Look-ups in named tables: a row name and a column name give one cell, copied from the table.

Table Mobub
columns: Lem, Zerine, Kigu, Bere, Sok, Fenazeg, Vikare
Duzez: [-0.110, 0.524, 0.687, 0.596, 0.247, 0.312, -0.059]
Sazu: [0.312, 0.712, 0.798, 0.584, 0.414, -0.005, 0.274]
Rumudu: [0.413, -0.257, 0.256, 0.575, 0.390, 0.267, 0.452]
Pekez: [0.174, -0.091, -0.305, -0.717, 0.978, -0.033, -0.216]
Paz: [-0.177, 0.580, 0.722, 0.423, 0.263, 0.379, 0.124]

What is the Zerine of Pekez in Mobub? -0.091
What is the Bere of Rumudu in Mobub? 0.575
What is the Zerine of Sazu in Mobub? 0.712
What is the Lem of Paz in Mobub? -0.177
What is the Kigu of Sazu in Mobub? 0.798
What is the Lem of Pekez in Mobub? 0.174
What is the Vikare of Pekez in Mobub? -0.216
What is the Sok of Duzez in Mobub? 0.247
What is the Bere of Paz in Mobub? 0.423
What is the Sok of Rumudu in Mobub? 0.390
What is the Vikare of Duzez in Mobub? -0.059
What is the Zerine of Paz in Mobub? 0.580
What is the Vikare of Paz in Mobub? 0.124
What is the Vikare of Sazu in Mobub? 0.274
What is the Bere of Duzez in Mobub? 0.596
What is the Fenazeg of Sazu in Mobub? -0.005
What is the Kigu of Duzez in Mobub? 0.687
What is the Sok of Paz in Mobub? 0.263
Which row has the largest Vikare? Rumudu

Giv:
	Vil	Mis	Ropomi	Zas
Vobokil	5.002	0.329	-1.041	-3.680
Lusofu	0.113	0.220	-1.330	-4.947
Gonetin	-1.002	-1.839	-1.512	-1.301
Vuduno	-1.300	-5.941	-3.441	-1.730
Risumap	-1.288	-0.890	0.912	0.955
Fitik	1.184	-5.075	-4.591	-1.107
Milaf	-0.638	3.569	1.763	0.030
Reteg	-7.947	0.971	1.045	0.976
Goge	3.143	0.003	2.200	2.779

Vil of Milaf = -0.638
Vil of Reteg = -7.947
Vil of Lusofu = 0.113
Mis of Milaf = 3.569
Mis of Vuduno = -5.941
Zas of Risumap = 0.955
Vil of Vuduno = -1.300
Vil of Goge = 3.143
Mis of Lusofu = 0.220
Ropomi of Lusofu = -1.330
Ropomi of Risumap = 0.912
Vil of Gonetin = -1.002
Zas of Fitik = -1.107
Vil of Vobokil = 5.002

Gekasoz =
|  | Damiral | Zokim | Nelotu | Mem | Zakasa | Rina | Riz | Vederak | Gebid |
|---|---|---|---|---|---|---|---|---|---|
| Sopevis | 8615 | -12228 | 22608 | 11949 | -1834 | -15892 | 22171 | -50364 | 54629 |
| Mezives | -53554 | 21049 | -1169 | 33382 | -1516 | -79132 | -13243 | -497 | -2749 |
| Bikil | 72956 | -8339 | 16458 | -30870 | -10219 | 21938 | -9187 | -1318 | 7742 |
| Miv | 49590 | 24983 | 18035 | -11489 | -20526 | -78539 | -51062 | 24584 | -19497 |
| Fod | -26270 | -6406 | 6181 | 19831 | 4142 | -13696 | 20552 | -32626 | 32157 |
| Zodi | -35522 | 5613 | -871 | 20767 | 2388 | -31980 | 3684 | -10779 | 8278 |
| Tik | 79471 | -2759 | 18038 | -32995 | -13648 | 7740 | -19362 | 6648 | -34 |
| Boz | 8622 | 24439 | -5447 | -6654 | -9435 | -45025 | -42184 | 43924 | -44833 |
| Til | -35875 | 23577 | 7628 | 30698 | -6588 | -97100 | -21066 | -4213 | 3403 |
| Geb | -57869 | 6681 | 9165 | 42638 | 2625 | -68968 | 13138 | -38977 | 37446 |
| Tud | 65590 | 1066 | 7615 | -32237 | -10934 | 14408 | -23193 | 22723 | -18369 |
| Bug | 32303 | 21949 | 2745 | -13874 | -13781 | -45974 | -44832 | 38805 | -37176 |

Mezives, Riz: -13243
Geb, Damiral: -57869
Tud, Mem: -32237
Geb, Gebid: 37446
Fod, Mem: 19831
Geb, Mem: 42638
Sopevis, Gebid: 54629
Tud, Vederak: 22723
Tik, Damiral: 79471
Row with the largest Damiral: Tik

Table Rugus
|  | Nono | Gur | Sef | Vos | Dubuda |
|---|---|---|---|---|---|
| Rifumed | 126 | 39 | 113 | 228 | 176 |
| Kefu | 186 | 171 | 57 | 193 | 36 |
| Voro | 189 | 178 | 149 | 5 | 201 |

What is the Dubuda of Kefu in Rugus?
36
What is the Sef of Voro in Rugus?
149
What is the Sef of Rifumed in Rugus?
113
What is the Gur of Kefu in Rugus?
171
What is the Nono of Kefu in Rugus?
186
What is the Sef of Kefu in Rugus?
57
What is the Nono of Voro in Rugus?
189
What is the Gur of Rifumed in Rugus?
39
What is the Dubuda of Rifumed in Rugus?
176
What is the Gur of Voro in Rugus?
178
What is the Nono of Rifumed in Rugus?
126
What is the Dubuda of Voro in Rugus?
201
What is the Vos of Kefu in Rugus?
193

Meveket:
	Laf	Fis	Punumov	Nodum	Pizu
Vep	21404	32976	36873	69912	74179
Mef	47122	44853	80969	27842	56707
Gur	37972	37933	22674	77317	58543
Givumak	64616	59790	63455	32842	28981
Gaki	68976	58533	38031	51370	26665
Zik	52357	43406	78357	26899	61132
Sosovid	39984	53734	26317	72447	30533
Sifa	50293	32807	36290	61117	73321
Kif	35068	36933	24312	73862	66247
Sevupi	33586	49805	27310	76057	34625
Femen	19705	32156	57581	56463	75761

What is the Laf of Sifa in Meveket? 50293
What is the Punumov of Sifa in Meveket? 36290
What is the Punumov of Femen in Meveket? 57581
What is the Fis of Kif in Meveket? 36933
What is the Fis of Mef in Meveket? 44853
What is the Nodum of Givumak in Meveket? 32842
What is the Fis of Vep in Meveket? 32976
What is the Nodum of Mef in Meveket? 27842
What is the Laf of Vep in Meveket? 21404
What is the Nodum of Sevupi in Meveket? 76057
What is the Fis of Gaki in Meveket? 58533
What is the Punumov of Sevupi in Meveket? 27310
What is the Fis of Zik in Meveket? 43406
What is the Punumov of Givumak in Meveket? 63455
What is the Pizu of Sevupi in Meveket? 34625
What is the Punumov of Gur in Meveket? 22674
What is the Laf of Zik in Meveket? 52357

Ziri:
,Kebirep,Fedu,Gimutuf,Zad,Dof,Mateleg,Vob
Led,168,95,212,180,114,106,172
Benure,148,108,131,113,99,96,148
Nevu,151,92,148,99,78,91,178
Gizod,176,70,74,85,75,131,121
Kigeme,141,109,130,102,83,115,138
Tanedo,122,124,182,181,130,105,161
Sira,127,124,174,173,131,107,146
Pumiduk,112,147,174,166,140,118,119
Fumemom,143,119,170,146,105,110,137
Mut,167,77,69,64,66,124,120
Zefo,163,81,115,90,62,105,161
Nomage,183,62,105,102,70,114,153
Sir,161,96,97,110,94,150,79
Kuf,116,156,166,127,118,119,117

Nevu, Mateleg -> 91
Fumemom, Gimutuf -> 170
Gizod, Vob -> 121
Nomage, Fedu -> 62
Nevu, Fedu -> 92
Benure, Fedu -> 108
Kuf, Fedu -> 156
Fumemom, Dof -> 105
Led, Dof -> 114
Zefo, Fedu -> 81
Sira, Mateleg -> 107
Sira, Dof -> 131
Zefo, Mateleg -> 105
Kigeme, Kebirep -> 141
Mut, Kebirep -> 167
Zefo, Kebirep -> 163
Kuf, Gimutuf -> 166
Sira, Gimutuf -> 174

Lif =
,Rabevef,Bises
Vap,172,129
Duf,157,150
Lavatel,147,84
Buret,165,157
Giz,145,46
Nek,186,126
Zugalu,152,253
Kaza,173,134
Nuzip,162,166

Kaza, Bises: 134
Nek, Rabevef: 186
Zugalu, Rabevef: 152
Nek, Bises: 126
Giz, Bises: 46
Nuzip, Bises: 166
Duf, Bises: 150
Buret, Bises: 157
Giz, Rabevef: 145
Nuzip, Rabevef: 162
Duf, Rabevef: 157
Vap, Rabevef: 172
Vap, Bises: 129

Mufed:
cols = Kosike, Sib, Zuvisi
Baruvav: [0.5, 0.0, 0.8]
Nubif: [0.4, 0.8, 0.1]
Lefal: [0.2, 0.0, 0.4]
Buf: [0.8, 0.1, 0.8]
Degesef: [0.2, 0.2, 0.2]
Gavo: [0.7, 0.8, 0.7]
Magazu: [0.5, 0.1, 0.8]

Sib of Degesef = 0.2
Kosike of Nubif = 0.4
Zuvisi of Baruvav = 0.8
Zuvisi of Buf = 0.8
Kosike of Lefal = 0.2
Sib of Gavo = 0.8
Sib of Lefal = 0.0
Zuvisi of Lefal = 0.4
Zuvisi of Degesef = 0.2
Zuvisi of Gavo = 0.7
Sib of Nubif = 0.8
Kosike of Baruvav = 0.5
Kosike of Gavo = 0.7
Sib of Buf = 0.1
Sib of Baruvav = 0.0

Rig
columns: Lep, Gafudap, Guv, Gifevul, Fasunef, Vunu
Kode: [150, 125, 75, 152, 15, 94]
Pone: [110, 80, 111, 84, 210, 20]
Gorabi: [124, 207, 183, 169, 67, 226]
Revine: [142, 141, 183, 203, 89, 105]
Giteb: [94, 168, 87, 191, 198, 179]
Ruma: [193, 85, 172, 62, 145, 119]
Vope: [28, 19, 194, 160, 169, 141]
Fedilu: [160, 219, 73, 66, 110, 73]
Tobisuv: [61, 195, 74, 69, 161, 209]
Pufa: [186, 138, 134, 218, 166, 158]
Kub: [167, 222, 85, 66, 114, 200]

What is the Vunu of Fedilu in Rig?
73
What is the Vunu of Pufa in Rig?
158
What is the Gifevul of Kub in Rig?
66
What is the Lep of Fedilu in Rig?
160
What is the Gafudap of Ruma in Rig?
85
What is the Vunu of Vope in Rig?
141
What is the Gifevul of Tobisuv in Rig?
69
What is the Gafudap of Pone in Rig?
80
What is the Vunu of Gorabi in Rig?
226
What is the Guv of Tobisuv in Rig?
74
What is the Guv of Gorabi in Rig?
183
What is the Guv of Fedilu in Rig?
73
What is the Guv of Vope in Rig?
194
What is the Gafudap of Kub in Rig?
222

